In the rows, 128 means zero.
Each path below is one point turned by a fixed rotation once a step. After each direction that follows a path, write how fast that rotation turns it, in degrees per step (0 if it stays still).
Each turn is a multiple of 5 degrees from 10 to 175, or 0.
Each row of a path follows its step; steps can be skipped.
path 1
step 0: [130 119 129 127 129 133 133 133 130 129 138 136 125 128 130 133 122 127
 140 126 125 135 123 131 130 130 129 132 127 118 119 134 125 122 124 123
 123 130 121 129 127 123 134 135 122]
step 3: [125 127 126 120 134 121 121 121 122 123 125 129 128 131 133 135 136 127
 134 133 128 133 126 127 124 131 139 127 124 125 123 135 121 127 140 128
 131 137 121 131 125 129 125 127 132]
step 7: [128 124 138 117 126 117 132 131 125 123 124 127 129 132 124 121 133 122
 133 124 130 131 127 131 138 131 128 136 124 120 131 126 127 125 124 135
 132 127 125 124 126 130 117 127 129]
step 9: [129 118 133 123 137 130 132 126 124 122 132 126 125 128 128 124 130 134
 128 126 130 125 125 136 125 131 129 128 123 124 136 125 127 126 125 141
 127 124 128 125 124 145 132 129 126]
step 12: [140 129 122 125 132 131 124 124 119 131 128 140 122 135 125 121 117 123
 129 127 133 126 126 124 123 133 132 128 127 123 125 121 128 128 126 135
 123 129 130 120 132 126 128 130 135]
step 15: [137 131 121 122 133 130 124 132 128 127 131 132 122 130 125 127 135 133
 128 131 121 133 127 140 125 134 120 128 133 122 125 134 125 133 132 127
 124 130 139 131 128 123 130 123 122]
step 16: [130 135 121 128 138 126 132 127 124 119 131 128 120 135 131 132 128 130
 129 128 123 134 126 132 135 124 133 135 119 123 119 130 125 127 132 120
 126 132 121 123 129 127 136 129 132]
step 19: [130 122 122 122 128 124 127 130 128 131 129 121 120 125 123 137 128 133
 129 133 140 132 132 122 129 126 129 128 133 120 120 130 124 132 137 127
 124 137 125 126 124 129 116 125 126]
step 21: [129 134 130 125 125 120 128 130 129 126 119 124 127 132 136 129 126 135
 127 130 134 134 126 128 130 125 126 135 130 120 132 135 136 126 131 140
 120 136 124 125 133 132 121 121 132]
[128 126 126 125 129 126 128 129 131 127 127 126 127 128 129 128 131 128
 125 127 127 127 128 125 128 128 128 128 127 128 129 129 127 129 128 128
 127 128 124 130 128 123 129 127 127] => 25
[129 129 129 126 127 129 131 127 128 126 129 129 127 124 126 129 128 128
 128 126 126 127 128 130 128 128 128 129 127 127 128 129 126 128 127 124
 127 125 126 127 129 131 128 125 128] => 45
[126 130 125 130 129 128 130 128 125 125 131 126 126 125 128 127 126 130
 125 128 128 127 128 126 128 128 128 128 127 129 129 127 126 129 129 130
 127 127 128 125 125 127 128 130 128] => 100
[128 130 127 128 129 128 128 126 129 126 125 129 126 130 126 126 129 125
 128 127 127 127 129 127 126 125 130 130 125 131 128 126 126 126 129 126
 130 128 127 128 128 129 128 129 131] => 170
[129 131 129 126 128 128 126 127 126 126 128 127 129 129 129 129 128 127
 127 127 128 130 128 130 132 129 130 129 128 131 126 128 126 131 126 130
 128 128 129 127 132 126 126 128 129] => 80
path 2
step 5: [128 123 121 124 141 132 123 129 119 127 121 127 119 123 126 133 128 130
 130 131 124 124 129 126 122 126 120 126 128 129 129 135 128 133 134 123
 117 124 117 121 125 133 129 127 116]
step 7: [123 128 126 119 128 129 129 127 127 120 129 116 121 129 132 123 126 133
 127 140 126 127 132 123 126 126 117 128 130 137 135 117 125 133 123 129
 124 127 126 126 139 124 124 135 123]
step 8: [124 124 132 132 130 126 124 128 142 121 138 126 130 134 137 118 124 130
 124 126 128 126 132 129 134 129 128 126 129 128 125 121 133 137 119 122
 132 127 130 139 124 125 129 129 119]
step 9: [130 128 124 127 143 124 121 126 131 124 139 120 127 132 128 132 127 125
 135 129 127 121 123 128 118 130 123 121 124 139 124 126 117 131 127 129
 131 132 125 132 123 122 125 127 125]
step 11: [133 133 125 121 137 132 133 126 121 132 131 130 119 127 131 130 129 128
 126 135 124 123 123 120 124 139 128 132 122 125 123 122 115 128 130 125
 120 130 135 129 138 124 127 126 131]
step 14: [124 122 129 133 128 128 134 123 134 122 132 127 125 134 134 134 125 123
 131 134 132 136 118 124 138 115 123 126 123 128 134 137 128 124 125 125
 137 130 126 125 122 120 125 118 125]
step 15: [135 134 123 141 132 127 138 133 129 123 133 138 129 130 128 130 125 130
 121 131 126 132 122 124 129 137 124 120 120 135 126 133 129 122 122 133
 128 133 129 128 134 119 126 131 132]
step 16: [123 129 132 132 126 136 125 123 121 130 130 136 132 131 133 124 130 123
 126 138 114 133 121 136 133 130 125 121 134 130 126 133 126 125 126 126
 122 121 128 128 127 122 125 115 130]
step 19: [130 126 116 130 129 125 138 134 128 125 126 133 123 125 125 135 127 139
 130 128 126 133 125 120 132 131 126 135 126 128 135 135 139 133 123 118
 121 129 124 129 125 126 134 136 120]
[130 128 127 129 126 129 127 128 128 129 128 128 129 132 130 127 128 131
 129 130 129 127 128 131 128 131 128 124 129 128 128 130 127 129 128 130
 129 130 128 129 125 126 123 129 129] => 55
[129 127 128 130 128 129 130 127 128 127 125 131 130 127 130 129 127 127
 126 130 126 130 126 130 127 126 128 125 128 127 130 131 131 128 127 129
 126 127 127 127 129 131 130 129 132] => 25
[128 128 126 129 127 129 128 130 125 130 127 129 131 132 124 129 127 129
 130 126 129 132 128 129 131 128 126 128 130 128 127 129 128 127 127 127
 127 127 129 125 128 126 130 129 128] => 20
path 3
step 0: [134 121 125 126 131 122 121 120 131 129 128 126 129 124 134 122 125 141
 125 128 129 124 132 126 117 127 120 125 121 138 132 132 122 128 130 130
 125 129 117 127 127 140 126 135 132]
step 4: [121 129 145 127 124 124 114 126 130 122 126 129 129 134 127 124 129 133
 124 132 123 127 138 125 127 129 133 123 129 129 134 126 125 134 121 131
 130 119 133 126 131 127 134 123 136]
step 5: [138 122 127 119 126 137 123 126 125 137 129 131 135 132 129 124 128 126
 131 117 127 126 127 137 128 128 129 135 126 123 131 129 121 124 127 131
 122 113 127 127 116 128 130 125 127]
step 9: [127 119 131 127 129 120 125 136 122 131 133 138 132 125 126 120 127 131
 134 129 130 127 128 120 121 133 119 123 115 124 122 135 130 127 122 125
 125 119 124 131 135 131 132 133 126]
step 10: [128 131 135 127 120 133 123 133 133 125 123 123 130 135 125 135 133 128
 139 137 127 137 133 129 128 128 127 128 133 131 135 125 120 131 123 130
 129 116 121 124 135 131 134 126 137]
step 13: [131 130 129 124 125 139 121 125 132 127 140 131 132 135 127 114 133 128
 121 124 130 132 139 134 126 124 123 121 136 128 122 124 128 130 120 134
 127 119 127 133 123 128 128 128 131]
step 14: [130 113 126 133 128 135 127 122 125 136 129 129 135 128 128 128 127 139
 134 123 119 136 129 131 128 119 131 140 119 129 130 131 127 133 124 127
 129 129 123 122 130 125 123 125 131]
step 18: [130 127 130 126 130 120 128 139 132 124 132 140 131 130 123 128 130 129
 139 129 124 133 128 128 128 129 127 127 131 137 126 123 123 129 116 123
 122 122 128 116 126 119 139 129 132]
step 22: [129 126 113 132 124 137 122 122 128 131 125 128 132 130 126 127 132 130
 133 119 120 140 129 134 122 132 124 127 126 130 127 130 124 134 127 130
 129 114 127 128 129 127 126 131 119]
[129 126 129 129 128 131 129 127 126 130 124 127 129 125 130 127 127 128
 126 128 129 130 128 129 131 127 126 130 126 130 129 131 129 125 127 127
 128 128 128 128 125 129 129 130 126] => 125
[130 129 124 126 125 130 128 124 125 129 127 127 128 126 127 127 128 128
 129 127 129 127 128 130 125 125 128 128 129 128 130 127 125 128 128 131
 126 130 127 128 129 127 126 129 127] => 130
[125 129 126 128 125 130 127 129 130 127 127 127 128 130 126 129 128 126
 126 127 128 127 128 130 129 124 128 129 131 127 128 130 128 132 128 126
 127 125 128 130 128 130 130 129 127] => 125
[130 129 129 128 130 128 128 126 129 127 126 125 129 129 125 132 128 131
 129 131 126 130 126 127 128 125 130 129 128 128 129 127 129 127 125 128
 128 130 129 129 129 129 129 126 130] => 170
path 4
step 0: [125 130 125 132 129 130 126 128 130 133 115 117 124 138 123 131 129 112
 129 124 123 121 112 126 126 129 133 125 127 130 135 133 130 125 131 125
 124 130 134 126 139 132 126 132 124]
step 1: [138 128 129 121 126 126 113 130 120 135 133 119 128 123 127 130 125 119
 129 129 129 126 124 127 125 126 127 127 116 122 133 137 119 132 134 134
 139 129 123 125 127 123 129 118 123]
step 4: [133 137 128 130 122 112 133 128 125 124 122 125 139 137 122 127 129 127
 125 120 133 125 120 135 131 127 117 119 126 127 136 133 124 119 125 130
 130 120 128 132 133 131 132 123 123]
step 5: [126 136 114 129 126 136 122 122 129 132 123 119 125 123 123 123 124 117
 123 127 119 127 122 134 120 129 126 123 121 126 143 128 136 131 127 125
 129 128 128 128 133 122 127 132 124]
step 7: [134 137 121 133 121 127 126 135 120 130 121 122 118 129 128 124 117 122
 130 127 133 141 128 124 134 128 127 127 134 131 140 129 129 140 124 132
 126 122 125 127 123 124 121 123 130]
step 9: [130 151 118 130 121 122 131 127 131 128 124 129 132 129 128 127 130 121
 133 120 133 125 124 126 133 124 124 123 128 115 135 131 120 127 129 120
 128 127 126 123 130 126 130 124 129]
step 10: [131 133 115 130 130 126 128 125 128 134 117 114 130 130 131 130 127 123
 133 129 124 121 118 126 114 132 120 136 120 134 129 130 129 131 124 128
 135 124 131 136 134 122 124 135 124]
step 14: [127 137 121 126 130 116 133 132 124 123 118 125 130 123 128 118 125 125
 130 119 129 117 125 128 122 130 124 127 132 113 129 124 131 127 127 126
 129 125 125 132 135 132 132 118 119]
step 22: [140 125 128 124 128 126 118 130 117 128 126 119 129 125 123 129 117 122
 128 122 133 130 115 125 119 128 124 129 124 133 128 134 123 131 127 128
 129 122 127 125 128 123 128 110 131]
[130 128 129 128 126 124 128 128 128 129 130 126 127 129 130 126 127 127
 129 128 131 129 130 127 128 128 128 126 126 126 128 127 126 125 124 130
 128 126 128 128 125 127 129 132 127] => 135
[127 127 128 129 129 130 127 127 129 123 130 129 126 129 129 127 127 127
 126 130 127 126 129 131 127 131 129 127 127 124 128 125 128 127 128 127
 126 126 128 129 129 126 126 126 128] => 120
[126 132 126 128 128 126 128 126 129 128 127 126 129 127 130 131 130 130
 128 127 128 124 130 130 128 127 127 126 127 130 129 127 129 127 127 128
 125 129 131 128 129 128 130 128 126] => 70
path 5
step 0: [132 131 130 124 126 127 129 127 131 134 130 129 128 121 131 120 120 122
 120 124 122 124 118 135 124 120 125 114 121 126 130 141 123 125 122 123
 131 130 140 132 137 133 128 127 129]
step 4: [130 127 130 125 117 123 128 120 122 131 122 137 125 127 130 134 130 126
 129 135 132 124 126 127 111 124 126 133 146 123 128 133 129 126 125 123
 129 126 126 123 124 121 138 127 134]
step 7: [125 123 124 118 128 123 123 123 125 119 128 135 125 122 132 122 123 112
 120 134 130 130 123 126 117 133 129 123 123 131 126 135 133 133 128 143
 126 130 127 129 121 125 124 127 134]
step 8: [131 127 125 128 133 125 137 132 126 126 125 123 127 125 134 121 130 119
 125 133 127 127 112 140 127 124 121 118 121 120 132 133 119 134 121 120
 137 131 131 127 127 129 123 130 124]
step 11: [141 133 127 128 131 125 138 127 136 130 131 134 121 127 123 125 126 126
 127 126 138 120 119 119 126 121 119 131 135 123 129 130 119 122 135 123
 119 128 129 141 127 129 126 125 123]
step 16: [122 132 125 133 131 133 129 138 127 128 130 127 125 118 132 128 119 130
 120 132 127 126 112 131 117 122 122 122 127 122 128 135 117 123 120 121
 129 131 134 124 132 126 121 127 124]
step 17: [131 131 133 126 116 127 131 142 124 138 128 125 135 136 125 127 129 132
 115 134 124 126 124 136 127 133 122 128 130 124 130 122 137 129 131 127
 121 130 140 124 134 134 128 123 124]
step 18: [121 123 129 130 119 133 129 122 134 127 136 124 130 134 118 136 124 122
 120 140 136 130 129 127 130 129 123 125 132 129 122 131 120 134 137 138
 114 127 129 131 129 129 124 126 132]
step 20: [134 129 135 122 119 120 129 126 128 142 130 137 132 130 125 132 133 124
 129 128 128 132 127 130 119 128 130 125 136 114 131 125 127 133 122 121
 128 133 125 129 127 117 136 133 137]
[129 132 132 129 126 127 129 126 128 127 128 129 128 127 127 130 132 125
 127 130 125 128 128 127 130 130 129 129 128 128 126 127 130 127 126 127
 127 128 129 128 129 127 128 126 130] => 130
[129 129 127 130 125 128 127 128 128 126 126 129 128 131 130 130 128 129
 129 128 129 128 130 131 127 126 128 126 128 128 130 128 129 130 125 126
 127 129 129 127 131 127 127 126 126] => 90
[129 127 127 129 128 129 130 126 129 128 128 129 126 129 128 125 129 127
 130 127 126 127 127 124 123 132 129 127 127 128 127 129 127 131 127 127
 129 128 129 130 128 126 128 127 126] => 90
[129 130 128 127 129 130 130 128 129 126 129 131 127 127 129 129 124 127
 125 127 127 128 129 129 128 131 125 127 128 130 129 127 129 128 133 129
 127 129 130 129 132 127 130 128 126] => 65
[128 130 126 129 126 127 128 132 127 127 130 125 129 128 128 126 127 125
 126 130 124 126 129 126 128 125 128 128 124 130 127 128 127 129 128 127
 128 127 129 127 128 128 128 130 128] => 45
[127 130 127 125 129 127 130 128 126 129 126 127 125 128 130 130 126 126
 127 130 128 127 128 127 127 128 132 125 128 125 130 129 128 125 127 127
 128 130 126 130 128 128 129 129 127] => 90
path 6
step 4: [130 129 129 116 128 130 125 129 131 122 136 128 121 125 128 124 127 127
 127 121 116 126 124 125 119 115 127 131 133 132 125 132 115 130 125 122
 134 127 126 127 117 123 139 128 123]
step 6: [127 127 138 123 123 133 138 127 133 135 130 125 126 127 125 127 130 128
 123 123 132 129 133 125 132 134 127 118 126 120 135 122 124 126 126 132
 122 134 134 132 124 134 139 141 141]
step 7: [129 133 127 125 120 136 130 124 128 130 135 121 117 126 126 139 126 126
 122 127 132 116 128 125 139 125 126 131 127 123 130 136 137 128 124 142
 125 131 133 124 136 124 133 131 132]
step 8: [135 134 124 127 132 132 131 128 131 114 132 124 128 129 121 135 138 125
 139 115 126 126 126 133 124 131 123 133 135 125 131 140 131 126 119 130
 133 128 131 122 135 129 131 130 124]
step 13: [125 128 124 120 126 133 131 134 132 119 135 122 135 134 118 122 127 126
 129 136 124 135 131 131 131 127 131 124 135 124 130 134 124 128 128 126
 120 126 126 129 127 125 147 136 121]
step 14: [125 133 128 121 118 129 125 138 130 143 123 130 123 132 114 133 135 125
 126 132 134 136 130 127 126 133 132 127 126 136 130 132 133 126 126 133
 132 131 132 125 131 128 140 133 126]
step 15: [129 132 127 128 132 131 132 130 135 139 132 130 117 126 121 129 134 126
 129 121 127 126 124 124 130 127 129 130 138 127 141 125 125 125 122 139
 136 140 119 132 129 132 125 132 133]
step 17: [138 130 124 120 135 131 134 126 133 122 124 127 122 127 133 116 126 127
 135 126 121 134 132 134 124 133 119 120 122 127 127 137 125 125 120 129
 128 123 133 120 122 117 127 130 131]
step 21: [129 134 128 124 125 131 131 130 138 126 140 121 121 127 131 137 131 132
 127 135 123 140 128 133 136 130 123 128 133 136 121 131 131 125 127 130
 133 124 130 116 128 132 128 138 120]
[129 130 129 129 128 130 129 127 127 128 133 127 128 128 131 128 125 127
 127 128 126 130 127 125 131 130 125 128 127 126 130 128 130 130 126 127
 128 128 130 129 130 128 125 127 127] => 80
[129 128 132 128 128 127 128 129 127 127 130 130 128 129 129 128 126 127
 128 128 128 128 131 131 131 128 130 129 129 127 130 126 129 128 128 130
 129 124 125 131 126 132 128 129 128] => 115
path 7
step 0: [138 133 133 127 126 117 132 120 124 123 128 128 138 135 128 130 132 135
 130 141 126 129 124 132 131 136 127 138 123 116 135 134 129 120 134 130
 127 131 130 127 123 127 123 126 134]
step 2: [122 130 130 128 122 120 122 135 130 130 127 126 116 115 128 127 136 130
 128 117 130 130 124 133 136 123 127 126 129 120 126 130 120 136 130 133
 127 131 116 125 135 125 127 117 123]
step 6: [129 128 139 135 125 124 128 132 123 124 127 123 134 125 121 124 119 123
 125 137 131 130 131 129 128 132 126 127 133 119 124 132 128 132 132 126
 125 116 124 138 139 130 121 121 117]
step 7: [136 128 127 135 127 129 127 118 130 113 131 125 131 129 121 122 123 129
 128 129 125 125 133 135 126 119 122 127 117 124 129 129 129 123 113 117
 118 126 128 128 129 128 128 126 135]
step 8: [130 130 119 127 123 132 127 126 127 122 127 127 128 133 134 136 136 130
 108 118 130 130 132 126 122 127 126 128 127 121 122 133 130 119 129 128
 126 137 124 123 123 118 122 122 133]
step 18: [131 135 136 126 126 128 137 127 124 127 126 127 128 118 128 124 117 127
 119 125 126 135 127 136 130 125 130 116 132 119 115 130 126 134 126 129
 126 130 137 123 126 119 124 117 126]
step 20: [139 126 130 132 127 135 116 127 119 123 137 129 118 129 139 136 138 130
 130 129 131 125 129 126 120 125 118 130 125 134 126 124 131 126 126 135
 127 133 128 128 125 128 129 127 137]
step 21: [131 132 135 125 141 121 127 121 126 136 125 134 114 125 130 137 131 132
 126 121 135 128 128 126 133 133 128 127 126 124 122 133 129 130 134 132
 130 127 134 123 125 115 126 136 128]
step 22: [132 128 128 131 133 125 137 127 122 130 127 132 130 123 125 124 129 133
 143 131 122 124 122 121 138 129 134 126 130 124 119 135 133 130 137 121
 139 128 132 134 132 130 124 120 123]
[129 128 127 129 129 128 130 127 128 129 131 129 127 128 131 129 127 128
 126 126 128 128 130 131 126 124 131 128 124 129 128 128 128 129 130 126
 126 129 126 127 125 126 128 131 126] => 110
[126 129 124 131 130 130 129 129 128 129 129 131 125 127 128 130 129 128
 129 127 129 130 127 127 130 127 128 128 129 129 128 130 127 124 129 128
 130 128 129 130 131 127 129 131 128] => 60
[128 128 128 126 127 128 129 130 127 126 130 127 129 130 128 129 131 126
 128 130 129 129 127 128 125 128 127 128 126 128 126 130 127 127 133 127
 132 125 126 130 126 131 129 127 128] => 130
path 8
step 1: [133 129 130 130 139 122 131 125 124 123 127 138 126 133 132 135 122 119
 136 131 122 128 122 132 122 128 123 127 134 128 122 115 129 130 124 123
 129 131 121 124 133 122 125 133 130]
step 2: [125 131 128 131 128 123 130 131 120 122 123 127 123 124 126 128 123 135
 126 130 123 124 129 129 129 132 123 138 128 119 119 133 124 132 134 137
 119 123 127 127 122 122 117 135 129]
step 6: [124 125 131 117 132 122 123 125 124 126 137 127 132 127 125 132 116 122
 125 124 120 127 126 124 129 134 124 129 132 124 126 126 118 123 136 124
 125 129 133 124 120 127 124 130 116]
step 10: [130 127 127 124 135 130 134 132 126 133 125 132 130 129 126 140 121 126
 132 139 126 125 126 126 130 131 125 124 120 134 125 124 123 122 146 133
 121 130 126 131 129 123 120 126 132]
step 12: [127 129 124 128 133 124 121 120 130 119 126 131 130 129 134 138 117 126
 129 126 128 118 136 128 129 119 129 132 131 127 133 131 133 135 125 124
 127 121 132 131 136 126 129 134 117]
step 13: [116 129 129 135 125 130 129 129 120 125 125 126 124 123 141 123 120 117
 131 132 132 122 124 127 129 128 127 127 129 134 128 122 122 124 127 128
 128 131 126 138 125 121 121 138 132]
step 17: [119 137 131 135 137 124 127 136 134 125 127 129 126 128 134 131 131 133
 132 126 125 126 125 125 128 129 124 122 139 131 122 124 125 130 131 126
 119 136 129 126 129 126 132 141 119]
step 18: [134 133 122 122 136 125 130 128 122 133 127 127 130 125 138 124 116 125
 131 129 127 120 136 126 128 122 124 129 133 121 120 131 122 125 131 133
 124 125 117 120 124 124 128 127 130]
step 22: [133 127 135 125 132 130 134 123 131 125 138 122 131 136 127 127 118 128
 132 128 123 126 129 118 124 122 125 127 131 135 122 129 121 119 128 119
 125 129 125 136 125 124 123 137 134]
[127 131 129 128 126 128 126 130 127 129 125 129 126 129 128 128 130 132
 132 127 127 131 130 127 128 130 129 130 127 128 129 129 128 128 129 126
 127 128 127 126 127 126 128 131 129] => 120
[125 125 130 129 128 129 126 127 128 129 132 130 127 127 129 129 129 126
 131 127 128 129 127 126 129 128 126 127 131 129 129 129 128 125 127 128
 127 128 127 126 127 127 125 127 130] => 155
[128 130 129 131 128 127 130 129 132 128 128 128 126 131 127 130 128 128
 129 129 127 128 128 130 130 129 127 127 129 126 125 126 125 128 126 129
 127 130 128 124 127 131 127 126 129] => 45
[127 128 130 128 125 126 129 129 129 126 129 126 128 127 126 128 132 129
 126 127 129 130 129 126 128 127 125 127 131 129 124 131 129 128 129 129
 128 129 129 130 129 129 126 130 126] => 125
[132 127 127 128 127 125 130 126 126 130 129 127 129 125 129 129 127 130
 130 128 128 129 129 128 131 129 129 131 129 130 126 128 128 126 129 128
 127 127 132 128 127 130 130 128 130] => 90
